One turn moves each row of this set onto another row. After a few examples, where does it send each row asked below?
Z803: [  5   1   9   1   0 -17   6   7  -1   3   6  -2  -7   3   8 -10   2  -6
   6]
Z201: [ -2   1  -7   4   1  -1   1   2   7   5   8  17  -7   6   1   2   7 -12
  17]
Z207: [  0   3  -5   3  -3 -11   9  -7   2   6  12  -9  -8   3  -7  -3   5 -16
   9]
Z139: [-9  4 -6  3  3 -4 18  9 14  3 14  4 -6  3 -5 -9  4 -5  4]
Z920: [ -6  -1  -6   2   1  -7   1  16   4  16   3   6  -7   5 -19  -1   4 -10
   7]
Z30: [  1  -3  -2   3   0  -4  10 -13   6   3   9   9   3   6  -2  -2   9  -9
   1]
Z625: [  4  -2   9   0   1  -9   1  10  -7   9  11   3   3   7 -13   9  11 -14
  -4]
Z761: [  5  -1   7   4   9 -19   9   9   2  -1   7  -3  -6   2   8  -2   1  -5
   0]
Z212: [ -2  -7  -1   7  -5  -3   1  16   6  17   6   8  -2   4 -12 -14   6 -11
   3]
Z459: [  0   0  -6   9   2  -1   1   5   7   4   6 -10  -7  12   2  -6  12  -8
  16]
Z798: [ -6  -3  -6   8  -2  -9  10  15  13   5   1   5  -5   7 -17  -7   2  -7
  -2]
Z330: [  2  -4  -4  -2   1  -7   4   5  -9   6   3   0   1   1   6 -11  -1  -3
   9]
Z521: [  3   0   2  11  -2   1   8  13  -2   6  14   6  -6   4 -15   1   5   2
  -4]
Z404: [  7  -1  -8   3   6 -15   9  14  -7  -1  14  -6  -2   4   6   3   2 -11
   1]
Z512: [ -1  -8 -14   3  -2  -7  -2   4  -8  12   6  -4  -1   9   1  -1  10 -21
   1]
Z422: [  2  -2   6  14   2   0   5   9   0  13  19   1  -4   5 -13   3   5  -3
  -5]
Z735: [  3  -6  -5  12   3  -1   4  -1   5   3  17   5  -5  18   6  -6  12 -15
   7]
Z222: [ 1 -7  8  9 10 -6 11  7 -2  4 -2 -3  1  0  9 -2  1 -8  1]
Z170: [  1   1  -5   7  14  -6  -1   2  12   8  13   2  -4   6   0  11   9 -14
  14]
Z81: [ -4  -3   1   7   4  -7   4   7  -2  10   7   3   6   4  17   3   5 -10
  -3]
Z562: [  4  -5 -11  11  13  -3   9   5   8  -6   8   1  -7  12   1   1   9  -4
   8]
Z544: [ -1  -9  -2  14   9  -6   4  17  12  12  10  11   1   6  -8   1   7 -13
  -8]
Z270: [ -5   1   3  14  -1   3   5  11  -1  13  13   3  -9   1 -12   0   1   0
  -2]
Z824: [ 10   3  -5  -1   1  -7   2   6   6   1  14   3  -2  11  -6   4  13 -12
  17]
Z440: [ -7  -2 -11  12   4  -5   3  19  -2   6   9   6  -3   4 -13   1   6 -23
   6]
Z6: [  2  -7  -2   7   1 -12  10  12  13   7  11   5   2  13 -17  -6   6 -12
  -8]
Z833: [  1  -3  -6   4   6 -10   6  19   6   8   9  11  -3  10 -18   8   7 -11
  -2]
Z386: [-2  3 -1  1  1 -5 17  7 14  3 21  3  2  8 -6 -7 10 -6 -1]
Z878: [ -4   0   0   2  -2  -7   6  13 -10   2   4  14  -8   1 -12   6   4 -11
   0]
Z325: [ -3  -4 -17   2   4  -5   0  10  -3   5  -5  -7  -1   5   0   4   9 -11
   1]
Z538: [ -4   6  -7   8   3  -8  14  -2   9  -3   4  -2  -5   1   0  10   9 -10
   1]
Z71: [  1  -2   9   7   5 -15   7   4   2   5   8   7  -5   4  13  -6   1  -8
   0]
Z999: [ -9  -5  -1  11   1 -10   5  10  15  16   8  -1  -2   8 -14  -8   3 -15
  -3]
Z166: [  3  -4  -5   4   4 -11   4  -4  -3   5   6  -3  -8   9  15  -2   7 -10
   3]
Z980: [  4  -2  -7   3   2 -11   6  -1  -3   1   2  -4  -9   8  13  -2   8  -7
   5]
Z78: [  5  -8   4   6   2  -8  14   6  -9   0   5   5  -4   3   7  -9  -2 -13
   4]
Z321: [  3 -12 -16   2   7  -7   3   3  -6   3   3   6   3   9   0   3   8 -13
  -5]
Z476: [-9  2  0  3  7 -4 13  3 16 11 18 -4  0  4 -4 -9  6 -8  4]
Z80: [ -3  -1  -5   7   0  -1   1  18   2   5   2   8   9   8 -11   3  15 -15
   2]
Z758: [  0  -9  -5   6  11  -3  -1  11  -1  10   7   5   7   5 -18  -3   9 -15
   7]
Z491: [  7  -4  -6   3   6 -12   6  -2  -2   0   5  -4  -6  10  13   1   9  -7
   2]
Z794: [  5  -3  -6   6   4 -10   6  25   9   6   6  -2  -5   4 -18  -3   6  -8
   1]
Z154: [  7  -2   8   6  -1 -10  12  12  -5   2   5  -9  -1   6   8  -2   5 -15
   2]
Z452: [ -4  -5   0   6   3  -7   0  11   7  21  10  11   1  10 -14   4   9 -15
  -1]
Z851: [ -8  -2   5   5   9  -7  -1   8  -5  15   4   1  -5  -3 -11   8   2 -13
   2]

Z851 turns into Z625
Z562 turns into Z459
Now find these:
Z386 turns into Z139
Z222 turns into Z154
Z440 turns into Z758
Z798 turns into Z999
Z422 turns into Z521
Z794 turns into Z212
Z824 turns into Z201
Z491 turns into Z980
Z803 turns into Z71
Z325 turns into Z512
Z404 turns into Z330
Z452 turns into Z833
Z30 turns into Z538

